Each row of this table is followed by its label. One hidden rule gives the labels. It looks at one to three of the table's principal directions, none of them among the few with the most spread.
[ 0.2 -0.1  1.4  2.   0.  -0.7 -1.4 -1.4 -0.7 -0.7  0.9 -1.5 -0.4 -0.2  0.6 -0.5  0.7 -0.1  1.3  1.1 -0.9  1.4 -0.4  0.5 -0.2 -0.1  2.   1.1  0.3  0.7 -0.4  1.4] NM
[ 0.5  0.7 -0.5  0.7  0.   1.6  0.8  1.9  0.6 -0.1 -1.4  1.4  0.5 -1.1 -1.6 -1.6  0.  -0.4  0.3  0.3  1.3  1.1 -0.3 -1.1  0.6 -1.1  0.4  1.4  0.  -0.3 -1.  -2.4] DZ
[ 0.7  0.4 -1.2 -1.9 -0.3  3.5  0.7  1.1  1.3  0.8 -1.9  2.   0.5 -1.  -0.2  1.5  0.2 -1.4 -1.2 -0.8  2.5 -1.1  0.7 -1.7  1.9  0.7 -1.4 -0.1  0.7 -1.9 -0.8 -3. ] MG
[ 0.6 -0.4  1.8  1.7 -0.1  0.1 -2.1 -2.5 -1.3 -1.8  1.4 -1.7 -0.6 -0.2  1.6  1.   1.2 -0.4  0.5  2.1  0.   1.6 -0.7  0.5  0.1  1.1  2.4  1.3  0.4  0.7 -1.1  1.2] BQ
[ 0.7  1.6 -0.7 -1.  -0.1 -0.5 -0.5  1.6 -1.1  0.4 -1.7  0.8  0.5 -1.6  0.   2.2  0.6  0.   0.5  0.7  1.9  1.1  1.  -0.1  2.   0.9  0.1 -0.7 -0.3  0.1 -1.9 -0.9] LH
[ 0.7 -1.   0.5 -0.5  0.   1.5 -0.1 -1.1  0.1 -1.4  0.6 -0.8  0.5  1.6  0.7  0.6  0.1 -0.6 -1.4  0.8  1.5  0.7 -0.5  0.2 -0.8  1.   0.4  0.3  0.2  0.  -0.5 -1. ] JR
[ 0.7 -0.1 -0.1 -1.  -0.2  0.9 -1.  -0.5  0.2 -0.4  0.6  0.   0.3  0.3  0.6  1.8 -0.2 -0.3 -0.6  0.9  1.4  0.5 -0.1  0.   0.3  0.9  0.5  0.6  0.6 -0.6 -0.8 -0.6] BQ
[ 1.   0.1 -1.2 -1.1  0.1  0.9 -0.9  0.3 -0.8 -0.9 -0.6  1.4 -0.9 -2.4  1.2  2.3 -0.3  0.4 -0.5  1.2  1.4  0.3  0.   0.   0.8  1.8 -0.1  0.   0.3 -0.9 -1.  -0.4] BQ
[-0.9  1.6  0.5 -0.3  0.1  1.6 -1.1 -0.7 -0.9  3.7 -0.8  0.9 -0.8 -3.7  0.8  3.9  1.  -0.2  1.7 -0.1  0.1 -1.4  1.1 -1.4  3.3  0.5 -2.4 -1.5  0.  -3.2 -0.9  1.4] MG
[ 0.1  0.3 -0.2  0.2 -0.8  0.8  1.4  0.1  1.1  0.3  0.1 -1.6 -0.1  2.  -1.2 -3.4 -0.2 -1.   0.7 -1.2 -1.3 -0.9 -0.2 -0.7 -0.1 -1.8  0.2  2.2  0.4 -1.6  1.2 -1.2] BQ
[ 0.4  0.3  0.9  0.8 -0.5  0.8  0.4 -0.2  0.6  0.3  0.1 -0.9 -0.7  0.3 -0.1 -1.8 -0.1 -0.6 -0.1 -0.1 -0.7 -0.3 -0.1 -0.3  0.3 -0.8  0.3  1.9  0.2 -1.3 -0.1 -0.2] LH
[ 0.3 -0.7 -1.1 -1.6 -0.2  0.5  1.5  0.7  1.3  1.1 -0.9 -0.9  0.   1.9 -0.4 -1.9 -1.3 -0.1 -0.6 -2.2 -1.  -2.   0.6  0.  -0.6 -0.8 -1.6  0.   0.6 -1.6  2.  -0.4] JR
[-0.1  0.1  0.5  0.9  0.4 -0.4 -0.5 -0.2 -0.8 -1.   0.5  1.   0.2 -1.2  0.1  1.   0.6  0.3 -0.4  1.3  0.8  1.1 -0.7  0.   0.   0.7  0.6 -0.4 -0.7  1.4 -1.3  0.1] LH
[-0.4 -0.5 -0.8 -0.6  0.4 -1.8  1.6  1.9  0.6  0.  -0.3  0.1  1.7  2.  -1.4 -2.  -0.9  0.6 -1.  -1.3 -0.4 -0.2 -0.4  0.4 -1.4 -1.  -0.8 -0.8 -0.9  1.6  1.2 -0.4] LH
[ 1.8  0.   0.2  0.8  0.  -1.5  0.4  0.2 -0.1 -2.5  0.9 -1.4 -0.2  2.  -0.1 -3.1 -0.9  0.8 -0.2  1.  -0.3  1.3 -0.6  1.6 -1.9 -0.5  2.1  1.9  0.2  0.5 -0.1 -0.3] LH
[ 0.1  0.   1.   0.8  0.3 -1.3 -1.6 -2.  -0.9 -0.4  1.3 -0.2 -0.7 -0.8  1.4  1.8  0.5  0.5  0.6  1.  -0.7 -0.1  0.1  0.8  0.2  1.1  1.  -0.4  0.3  0.7 -0.4  2.2] JR
[-0.6 -0.6  0.1 -0.6 -0.3  1.  -0.1 -0.5  0.6  1.1 -0.2 -0.9  0.2  0.9  0.4  0.4  0.1 -0.7 -0.2 -1.1 -0.4 -1.   0.3 -0.5  0.2 -0.2 -1.  -0.4  0.4 -0.9  1.1  0.3] NM
[-0.8  0.2  0.6  1.   0.4 -2.4 -0.1 -0.5 -0.7  0.7  1.  -0.7 -0.2  0.1 -0.1 -0.7 -0.3  1.1  1.4 -0.1 -1.9  0.1  0.   0.9 -0.9 -0.6  0.1 -0.8 -0.5  0.6  0.6  2.2] DZ
[-0.3 -0.1 -0.2  0.5  0.1  0.8  1.8  1.4  0.4  0.3 -1.1  0.7 -0.1 -0.7 -0.8 -2.  -0.3  0.1 -1.  -0.7 -0.1 -0.1 -0.4 -0.5 -0.5 -0.7 -1.4 -0.2 -1.  -0.4  0.2 -1. ] BQ
[ 0.8 -0.4  0.   0.8  0.4 -1.7  1.1  0.7 -0.4 -1.1 -0.2 -1.8  0.6  1.9 -0.6 -3.4 -0.7  0.8  0.3 -0.3 -1.   1.  -0.3  1.2 -1.9 -1.   0.7  0.4 -0.4  0.7  0.7  0.1] DZ
[ 0.  -1.1  0.7 -0.3  0.1  0.2 -0.4 -2.2  0.4 -1.1  1.7 -0.6  0.5  1.9  0.9  1.2  0.3 -0.5 -1.1  0.1  0.3 -0.6 -0.3  0.3 -0.8  1.2  0.4 -0.6  0.3  0.8  0.3  0.3] JR
[ 0.8 -0.7 -2.2 -2.1 -0.4  3.2  0.5  1.2  1.7  0.1 -2.3  1.4  0.5  0.2 -0.4  0.5  0.1 -1.7 -1.1 -1.8  1.5 -1.9  0.6 -1.8  1.5  0.2 -0.9  0.5  1.4 -1.   1.  -2.9] NM
[-0.8  0.1  1.   1.7  0.5 -3.3 -0.6 -1.4 -1.   0.   1.8 -1.2 -0.3  0.   0.6 -0.6  0.   1.3  1.3  0.1 -2.4  0.1 -0.4  1.3 -1.3 -0.2  0.4 -1.  -0.7  1.   0.8  3.2] NM
[ 1.1 -0.4  0.1  0.9  0.6 -1.3 -2.1 -1.4 -1.3 -2.   1.2  0.7 -1.3 -1.2  1.6  1.3  0.1  1.5  0.4  1.9 -0.2  0.4 -0.2  1.4 -0.7  1.   1.8  0.2  0.8  1.  -0.1  2.1] MG
[-0.3  1.5  1.2  1.8 -0.1 -1.8  0.6  0.6 -0.7  1.1 -1.  -1.3 -0.6 -1.2  0.1 -1.9  0.5  0.2  1.6 -0.5 -1.3  0.9  0.9  0.7  0.3 -0.7  0.2 -0.7 -0.8 -0.2 -0.6  1.1] DZ
[ 0.2 -0.7 -0.2  0.  -0.1  0.4 -0.1  0.6 -0.3 -0.6 -0.5 -0.1 -0.7 -0.1  0.  -0.7 -0.6  0.5 -0.3  0.7  0.1  1.  -0.2  0.5 -0.8 -0.3  0.4  0.7  0.2  0.2  0.2 -0.1] MG
[ 0.6  0.4 -1.1 -1.1 -0.1  0.6  0.   1.   1.2 -0.1 -0.8  1.3  1.   0.4 -0.4  0.6  0.1 -0.6 -0.4 -0.8  1.5 -0.5  0.6 -0.5  0.6 -0.1  0.1 -0.3  0.7  0.2  0.  -1.7] DZ
[ 0.7 -0.3  1.5  0.4  0.3  0.2 -1.7 -3.2 -1.3 -1.7  2.3 -1.1 -0.4  0.5  1.7  2.5  0.7  0.1  0.2  2.4  0.9  1.3 -0.4  1.  -0.4  2.   1.7  0.1  0.4  0.1 -1.6  1. ] MG
[-0.9 -1.  -0.2 -1.   0.1  1.4  0.  -0.8  0.7  0.6  0.5  0.9  0.5  0.3  0.2  1.9  0.1 -0.5 -1.2 -0.6  0.5 -1.4 -0.3 -0.9  0.1  0.6 -1.5 -1.1  0.  -0.2  0.6 -0.1] DZ
[ 1.  -0.9 -1.5 -0.5  0.2  1.7  0.3  1.5  0.2 -1.1 -1.3  2.  -1.  -1.6 -0.1 -0.8 -1.   0.6 -1.4  0.4  0.7 -0.3 -0.4 -0.3 -0.3  0.  -0.4  1.1  0.4 -0.6  0.3 -1.1] LH
[-0.4  0.5  0.2 -0.4 -0.2  0.  -0.3 -0.5 -0.2  0.6 -0.4 -0.1  0.1 -0.4  0.8  1.7  1.1 -0.7 -0.1 -0.7  0.1 -1.1  0.6 -0.4  1.3  0.8 -0.8 -1.3 -0.2  0.  -0.1  0.4] LH
[ 0.4 -0.6  0.5  0.7 -0.1 -0.4 -0.5  0.4 -0.2 -0.8 -0.2 -0.6 -0.4  0.6 -0.1 -1.2 -0.2  0.3 -0.1  0.7 -0.2  1.2 -0.1  0.7 -0.8 -0.7  1.4  1.1  0.4  1.1  0.1  0.3] MG
[-0.5 -0.4  1.   0.2 -0.1  0.  -0.4 -1.3 -0.1  0.6  0.8 -1.3 -0.3  0.7  0.6  0.4  0.2 -0.2  0.1 -0.2 -1.  -0.6  0.   0.1  0.   0.1 -0.3 -0.1  0.  -0.4  0.5  1.3] JR
[-0.1  1.  -0.9 -0.8  0.1 -0.2 -1.   0.8 -0.1  0.9 -0.2  2.5 -0.5 -2.5  0.   2.4 -0.2  0.7  0.3  0.6  0.7 -0.4  0.4 -0.3  1.3  0.3 -0.4 -0.4  0.2 -0.4 -0.7  0.3] JR
[ 0.3 -0.4 -2.2 -2.8  0.1  1.  -0.2  0.3  1.1  1.3 -0.1  1.3 -0.1 -0.1  0.6  1.8 -1.5  0.5 -0.5 -1.4  0.3 -2.3  0.6 -0.2  0.   0.4 -2.2 -1.1  1.  -2.4  1.7  0. ] NM
[ 1.1 -0.5  0.3  1.7  0.8 -1.8 -2.2 -0.3 -1.3 -2.5  0.8  1.4 -0.9 -2.4  1.2  0.9 -0.2  1.6  0.   2.5  0.1  2.  -0.8  1.4 -0.9  1.1  2.6  0.6  0.2  2.4 -1.   1.8] DZ
[ 0.9  0.4  0.5 -1.  -0.3  0.1 -0.3 -1.7 -1.  -1.   0.3 -2.8  0.8  2.4  0.9  1.4  1.1 -1.1  0.8  0.5  1.4  1.3  0.9  0.7  0.2  1.6  1.2 -0.6  0.3 -0.1 -1.2 -1. ] DZ
[ 0.6  0.3 -0.9 -0.1  0.1 -0.1  0.3  1.6  0.2 -0.3 -1.1  1.1  0.1 -0.8 -0.4 -0.7 -0.2  0.3 -0.1 -0.1  0.6  0.3  0.2  0.   0.1 -0.4  0.1  0.1  0.1  0.3 -0.2 -0.8] DZ
[-0.8  0.3  2.8  1.8 -0.3 -1.8 -0.5 -3.2 -1.5 -1.2  3.3 -4.1  0.2  3.1 -0.2 -0.8  0.7 -0.2  2.1  2.2 -1.   3.1 -0.8  1.4 -1.5  0.1  3.   1.3 -0.6  1.3 -1.5  1. ] DZ
[ 1.5  0.6  0.6 -0.5 -0.6 -1.2  0.3 -0.6  0.3 -1.1  0.6 -3.   0.7  3.3  0.4 -1.5 -0.3 -0.6  0.1 -0.1  0.3  1.   0.5  1.3 -0.7  0.2  1.7  1.   0.5 -0.2 -0.4 -0.7] LH
[-1.4  0.8  1.1  0.9  0.5 -3.5 -0.8 -0.3 -1.6  0.7  1.3 -0.1  0.  -1.3  0.6  1.7  0.2  1.4  0.8  0.8 -1.   0.9 -0.1  1.2 -0.3  0.6 -0.2 -2.2 -1.5  1.6 -0.6  2.9] BQ
[ 0.2 -0.3 -1.4 -3.1 -0.5  3.3  1.8 -1.1  2.3  0.5 -0.5  0.3  1.7  3.  -0.2  1.4  0.7 -2.7 -1.6 -2.9  1.8 -3.2  0.9 -1.9  1.2  1.3 -2.  -1.2  0.8 -1.5  0.7 -3.5] JR
[ 0.4 -0.6 -0.6  0.1 -0.3  2.  -0.4  1.2  0.5 -0.6 -1.1  1.4 -0.4 -1.3 -0.3 -0.2  0.1 -0.5 -1.   0.4  0.8  0.1 -0.6 -1.1  0.7 -0.4  0.2  1.6  0.4 -0.1  0.  -1.3] BQ
[ 0.8 -0.3  0.9  1.   0.1  0.7  0.  -0.5 -0.1 -2.1  0.8 -0.2  0.   0.4  0.1 -0.9  0.  -0.1 -0.7  1.7  1.3  2.2 -0.8  0.5 -1.2  0.5  1.8  1.  -0.1  0.7 -1.5 -1.2] DZ
[ 1.9  0.1 -0.4  0.8  0.3 -2.  -1.5 -0.3 -0.6 -2.4  0.6  0.1 -0.4  0.2  0.9 -0.5 -0.1  1.   0.4  1.1  0.   0.6  0.   1.5 -0.8  0.3  2.4  0.8  1.   1.2  0.   0.9] MG
[ 0.9  0.1 -0.1 -0.2  0.   0.4 -0.4 -0.2 -0.5 -0.5 -0.4 -0.3 -0.9 -0.8  1.   0.3 -0.4  0.3  0.1  0.7  0.6  0.9  0.4  0.7 -0.3  0.8  0.4  0.1  0.4 -0.8 -0.6  0. ] DZ
[-0.8  0.5  0.2  0.9  0.3 -2.6  0.5  1.2 -0.2 -0.3  0.5  0.7  0.6  0.4 -1.3 -1.3 -0.1  1.   0.3  0.3 -0.5  0.9 -0.4  0.7 -0.9 -1.1  0.6 -0.4 -1.   2.4 -0.2  0.4] MG
[ 0.7  0.7  1.2  0.5 -0.1  0.  -1.3 -1.9 -0.9  0.   0.8 -1.4 -0.8 -0.5  1.9  1.5  0.6  0.1  0.7  0.9  0.2  0.4  0.5  0.8  0.3  1.   0.5 -0.5  0.3 -1.5 -0.8  1.4] DZ
[-1.  -0.9  0.4 -0.4  0.3  0.3  1.1 -1.1 -0.1  1.   0.5 -1.5  0.3  1.7 -0.4 -0.4 -0.3 -0.1  0.2 -0.9 -1.2 -0.7 -0.1 -0.1 -0.7 -0.1 -1.3 -0.7 -0.4 -0.5  0.9  0.5] MG
[-1.2  0.6  0.3  0.1  0.1 -2.   1.   1.2 -0.6  0.5 -0.1 -0.3  0.3  0.  -0.6 -0.5 -0.2  0.8  0.1  0.  -0.3  1.2  0.   0.7 -0.8 -0.4 -0.6 -1.5 -1.6  1.2 -0.4  0.4] BQ
[-0.7 -0.1 -0.7 -0.7 -0.1 -0.4  1.3  1.3  1.   0.8 -0.6  0.7  0.2  0.7 -1.  -1.2 -0.6  0.  -0.7 -1.4 -0.6 -1.2  0.3 -0.2 -0.3 -0.9 -1.1 -0.4 -0.3  0.5  1.  -0.4] JR
[ 0.4 -1.  -0.2 -0.7  0.   0.4 -0.3 -0.6 -0.3 -1.5  1.1 -0.3 -0.5  0.9  0.6  0.4 -0.8  0.7 -1.   1.3  0.7  1.  -0.6  0.9 -1.6  0.6  0.4  0.3  0.1  0.   0.  -0.1] BQ
[ 0.2 -0.4  0.   0.6 -0.6  1.5  0.   0.4  1.1 -0.4  0.  -0.6  0.4  1.5 -1.3 -2.2  0.1 -1.   0.2 -0.1 -0.2  0.1 -0.7 -1.   0.1 -1.8  1.2  2.9  0.9 -0.2  0.7 -1.4] NM
[-0.5  0.5  0.8  0.8 -0.4 -0.8 -0.4 -0.8 -0.3  0.2  0.7 -1.3 -0.4  0.2  0.1 -0.3  0.4 -0.4  1.1  0.3 -0.8  0.6  0.1  0.2  0.2 -0.1  0.9  0.5 -0.1  0.1 -0.3  0.6] BQ
[ 1.   0.3  1.1  0.8 -0.2  1.5 -0.6 -1.1 -1.2 -1.5  0.4 -0.7 -1.5 -1.1  1.3  0.4  0.2  0.2  0.2  2.6  1.5  2.7 -0.2  0.8 -0.6  1.2  1.5  0.9  0.1 -1.1 -2.2 -0.6] DZ
[-0.8  1.1  1.7  1.3  0.4 -2.9 -1.  -1.7 -2.8 -0.2  1.6 -1.1 -0.7 -1.3  1.1  2.   1.   1.2  1.7  2.  -0.7  1.7  0.   1.4  0.   1.3  0.7 -1.7 -1.4  1.1 -1.7  2.7] LH
[-0.2  1.   0.9  0.7 -0.1 -1.7 -1.   0.2 -1.4  0.2 -0.1 -0.8 -0.5 -1.1  0.6  0.9  0.3  0.7  1.   1.3  0.1  1.9  0.4  1.   0.3  0.2  0.8 -0.4 -0.5  0.5 -1.2  1.3] BQ
[-1.   0.  -0.2  0.7  0.2 -0.8 -0.1  1.4 -0.1  0.1 -0.1  2.2 -0.1 -1.6 -1.2 -0.1 -0.2  0.8  0.1  0.7  0.   0.8 -0.5 -0.2 -0.2 -0.8  0.2  0.  -0.6  1.8 -0.3  0.1] MG
[-0.1 -1.7 -1.2 -1.9 -0.2  2.3  1.7 -0.2  1.7  0.7 -0.3 -1.1  1.1  3.2 -0.6 -1.4 -0.7 -1.2 -1.4 -2.6 -0.6 -2.8 -0.3 -1.2 -0.5 -0.7 -2.2  0.3  0.6 -1.8  2.6 -1.3] BQ
[-0.3  0.9  1.2  0.9 -0.3 -0.5  0.4 -0.6 -0.5  1.4  0.3 -2.3 -0.5  0.6 -0.4 -1.5  0.1 -0.1  1.6 -0.1 -1.6  0.   0.3  0.1  0.5 -1.   0.   1.  -0.2 -1.6 -0.1  0.9] JR
[ 0.2 -0.3  0.  -0.2  0.   0.7 -0.8 -0.3  0.3 -0.1  0.4  0.7 -0.6 -0.8  1.   1.  -0.4  0.4 -0.7  0.4  0.5  0.  -0.1  0.3 -0.5  0.4 -0.3 -0.3  0.3 -0.8  0.2  0.4] NM
[ 0.6 -0.2  0.6 -0.1  0.2  2.3 -0.4 -1.7  0.2 -0.2 -0.1  0.   0.  -0.8  1.5  2.   0.9 -1.1 -0.6  0.   1.3 -0.5  0.3 -0.7  0.9  1.8 -0.5 -0.8  0.4 -1.4 -0.8 -0.6] DZ
Here are more rows. What is the label of each one?
[ 0.3 -0.1 -0.3 -0.1  0.1  0.6  0.7  1.5  0.2 -0.5 -1.4  0.7  0.6 -0.3 -0.2 -0.4  0.1 -0.2 -0.9 -0.1  1.5  1.1  0.2 -0.1 -0.2  0.2 -0.2 -0.7 -0.4  0.7 -0.7 -1.5] ~ DZ
[ 0.3  0.5  1.4  1.3  0.   1.1  1.2  0.2 -0.9 -0.1 -0.5 -1.5  0.1  0.3 -0.9 -1.8  0.4 -0.3  0.5  1.2  0.7  2.3 -0.3 -0.1 -0.1 -0.6  0.5  1.1 -0.8 -0.6 -1.8 -1.3] ~ MG
[-0.1  0.8 -0.6 -0.1 -0.3 -1.7  0.8  2.5  0.9  0.4 -0.8  0.4  0.5  0.9 -1.4 -2.4 -0.8  0.5  0.1 -0.8 -0.2  0.5  0.3  0.5 -0.6 -1.9  0.3  0.3 -0.2  0.9  0.5 -0.6] ~ DZ
[-0.2  0.   0.2  1.   0.4 -0.8 -1.2  0.8 -1.1 -0.5 -0.6  1.3 -0.4 -2.9  0.9  1.4  0.5  0.9 -0.4  1.2  0.4  1.1 -0.4  0.2  0.2  0.6  0.1 -0.9 -0.7  1.2 -0.7  1.3] ~ BQ
[-0.6  0.1  0.4  0.8  0.1  0.3  1.4  1.5  0.4  0.2 -0.9  0.5  1.   0.5 -2.  -2.   0.2 -0.4 -0.2 -0.2  0.5  1.1 -0.3 -0.6 -0.2 -1.2  0.3  0.5 -0.7  1.5 -0.7 -1.7] ~ MG
[ 0.1  0.3 -0.4 -0.1  0.1 -1.8  0.5  1.3 -0.2  0.2 -0.2 -0.3 -0.1  0.6 -0.8 -1.7 -1.   1.1  0.5  0.  -0.7  0.7  0.2  1.  -1.  -1.   0.3  0.2 -0.2  0.4  0.4  0.5] ~ MG
[-1.2  1.4 -0.9 -0.7 -0.2 -1.8  1.   2.1  0.4  2.  -0.5  1.6 -0.1 -1.1 -1.3 -0.3 -0.8  0.9  0.5 -1.  -0.8 -0.8  0.6 -0.1  0.5 -1.1 -1.4 -0.9 -0.8  0.1  0.3  0.3] ~ LH
[ 0.3 -0.3  1.4  0.9 -0.2 -0.2  0.9 -0.4  0.2 -1.1  0.2 -2.7  1.4  3.3 -0.7 -2.4  0.6 -1.1 -0.1  0.   0.4  1.8 -0.2  0.5 -1.1 -0.5  1.6  0.8 -0.3  1.4 -0.6 -1.3] ~ MG
[-0.5 -0.5 -1.  -0.5  0.5 -1.3  1.7  0.2  0.9  0.   0.1  0.7  0.7  0.8 -0.4 -1.  -0.5  0.1 -0.9 -2.1 -1.1 -2.1  0.  -0.1 -0.8  0.3 -1.4 -1.6 -0.6  1.   1.4  0.1] ~ BQ
[-1.1  0.5  1.2  0.7  0.4  0.  -0.9 -0.8 -1.7  1.1  0.5  0.4 -0.6 -2.2  0.3  2.5  0.6  0.7  0.9  1.7  0.3  1.2 -0.1  0.   0.7  0.6 -0.5 -1.1 -0.9 -0.1 -1.5  1.4] ~ MG
[ 1.1  0.3  0.3 -1.1 -0.3  1.  -1.7 -1.9 -0.1  0.1  0.7 -1.3 -0.2  0.7  1.5  2.3  0.  -0.5  0.9  0.7  1.1  0.5  0.8  0.5  0.5  1.2  1.   0.2  1.5 -1.8 -0.6  0.1] ~ DZ
[ 0.1  0.2 -0.8  0.6  0.4 -1.1 -0.1  1.4  0.3 -0.1 -0.9  1.4  0.4 -1.2 -0.3 -0.7  0.   0.4  0.  -0.8 -0.4 -0.6  0.  -0.2  0.1 -0.5 -0.1 -0.5 -0.1  1.1  0.7  0.3] ~ NM
[-1.5  0.3 -0.4  0.3  0.6 -2.2  0.5  1.7 -0.2  1.4 -0.4  1.6  0.6 -1.6 -0.8  0.2 -0.4  1.3  0.1 -0.7 -0.7 -0.1 -0.1  0.1 -0.3 -0.6 -1.6 -2.2 -1.4  1.3  0.4  1.3] ~ NM
[ 0.5  0.6  0.   0.4 -0.1 -0.6 -0.6  1.1 -0.7 -0.9 -0.1  1.  -0.4 -1.5 -0.1  0.3 -0.1  0.6 -0.3  1.7  0.8  1.4 -0.4  0.3  0.4  0.2  1.   1.1 -0.4  0.7 -1.4 -0.2] ~ LH
[-0.5 -0.6  1.1  1.   0.2 -1.2 -0.9 -1.6  0.2 -0.7  1.4 -1.   0.9  1.3  0.5  0.4  0.7 -0.5  0.  -0.1 -0.5  0.3 -0.4  0.3 -0.7  0.4  1.1 -0.4  0.   1.9  0.3  1.1] ~ NM
[ 0.1 -0.2  1.3  0.7 -0.1 -0.1 -1.3 -2.9 -0.7 -1.1  2.  -2.   0.3  1.5  0.5  1.1  0.9 -0.8  1.4  1.3 -0.2  1.  -0.3  0.2  0.   0.9  2.2  1.   0.6  0.6 -0.8  0.5] ~ DZ
[ 0.1  0.5 -0.7 -1.  -0.4  1.4 -1.   0.   0.2  0.2 -0.7  1.6 -0.2 -1.9  0.7  2.8  0.8 -0.9 -0.4  0.1  1.4 -0.7  0.4 -1.1  1.9  1.2 -0.3 -0.3  0.4 -0.5 -0.8 -0.8] ~ BQ
[-0.9  0.5  0.5  1.  -0.1 -0.1  0.  -1.7 -0.6  0.5  1.3 -0.9 -0.7 -0.5  0.  -0.1  0.6 -0.2  1.6  0.  -1.7 -0.8 -0.5 -0.6  0.5 -0.1 -0.3  0.3 -0.3 -1.1  0.3  1. ] ~ BQ
[-0.1 -0.1  0.5  1.3  0.  -2.1  1.5  1.3 -0.2  0.1 -0.3 -2.  -0.3  1.5 -1.2 -4.4 -1.   0.9  0.6 -0.5 -2.3  0.8 -0.2  1.1 -1.6 -2.   0.4  1.3 -0.7  0.5  0.9  0.8] ~ JR
[-0.4 -0.3  1.9  1.1  0.2  1.9 -1.8 -2.9 -1.7  0.6  1.1 -0.9 -1.6 -1.9  1.5  2.7  0.8  0.1  1.3  2.3  0.   1.1 -0.2 -0.1  0.8  1.1  0.4  0.4  0.3 -1.6 -1.4  1.7] ~ MG
[ 0.   0.2 -0.7 -0.6 -0.2  0.4  0.6  1.1  1.1  0.6 -0.3  1.2 -0.1  0.  -0.7 -0.8 -0.7  0.1 -0.5 -0.7  0.  -1.   0.1 -0.4  0.  -1.  -0.7  0.5  0.3 -0.7  0.6 -0.7] ~ JR
[ 0.8  0.4 -0.2 -0.6 -0.3  1.2  0.2  1.2  0.1 -0.2 -1.8  0.2  0.  -1.   0.8  0.6  0.2 -0.6 -1.1  0.   1.9  1.   0.6  0.   0.6  0.9 -0.3 -0.5 -0.2 -0.5 -1.1 -1.4] ~ BQ
[-0.6  0.4 -0.3 -0.8 -0.2 -0.7  1.   0.3  0.1  0.8 -0.5 -1.   0.8  1.2 -0.5 -0.3  0.3 -0.6  0.3 -1.4 -0.4 -0.7  0.6 -0.2  0.4 -0.1 -0.8 -0.9 -0.4  0.1  0.4 -0.4] ~ BQ
[-0.3 -1.1 -0.4  2.   0.5 -1.1  0.6  1.1  0.6 -1.1  0.2  1.   0.1 -0.1 -1.5 -3.7 -0.7  0.8 -0.1 -0.3 -1.9  0.  -1.4 -0.1 -1.6 -1.9  0.8  1.5 -0.2  1.9  1.4  0.4] ~ NM
[ 0.7  0.   0.6  1.4  0.  -0.1 -0.3 -0.5 -0.2 -1.3  0.2 -0.8 -0.5  0.2  0.5 -1.5  0.3  0.   0.4  0.6 -0.2  1.1 -0.2  0.6 -0.8 -0.2  1.4  0.7  0.3  0.2 -0.1  0.1] ~ NM
[-1.1  0.9  0.4  1.2  0.1 -2.9  0.6  1.8 -1.2  1.1 -0.5  0.2 -1.3 -1.5 -0.8 -1.6 -0.6  2.   1.   0.4 -1.8  0.9  0.2  1.2 -0.6 -1.5 -0.4 -0.5 -1.3  0.9  0.   2. ] ~ JR
[ 0.2 -0.7  0.8 -0.8  0.5  0.7 -2.6 -3.  -1.1 -2.   1.9  0.7  1.  -0.3  2.4  6.   1.6 -0.6 -1.   2.1  3.   1.2 -0.3  0.2  0.3  3.7  1.  -2.2  0.2  1.7 -2.   0.2] ~ NM
[-0.2  1.1 -0.9 -0.1 -0.4  0.5  0.1  1.   0.5  0.9 -0.3  2.3 -1.4 -2.8 -0.2  0.1 -0.5  0.4  0.3  0.  -0.3 -0.9  0.1 -0.7  1.  -0.3 -0.6  0.6  0.1 -1.4 -0.2 -0.2] ~ BQ
[-0.6  0.3 -0.1 -0.1 -0.5 -1.   1.   0.8  1.   0.3  0.5 -0.1  0.2  1.8 -1.4 -2.1 -0.6  0.   0.1 -0.7 -0.8 -0.2 -0.1  0.2 -0.8 -1.5  0.3  0.8 -0.1  0.7  0.7 -0.5] ~ JR
[-0.1  0.4  0.3  0.9 -0.1 -1.6 -0.8 -0.6 -0.4 -1.1  1.2 -0.1 -0.5  0.2  0.  -0.4  0.3  0.4  1.1  0.9 -0.5  0.9 -0.2  0.7 -0.6 -0.2  1.9  0.6  0.2  1.3 -0.2  0.7] ~ NM
[-0.8 -0.1 -0.5 -0.8 -0.1 -0.7  0.   0.4  0.7  1.6 -0.6  0.5  0.4  0.4 -0.1  0.7  0.2 -0.2 -0.3 -1.9 -0.9 -2.4  0.7 -0.5  0.9 -0.5 -1.5 -1.2  0.2  0.3  1.5  0.9] ~ JR
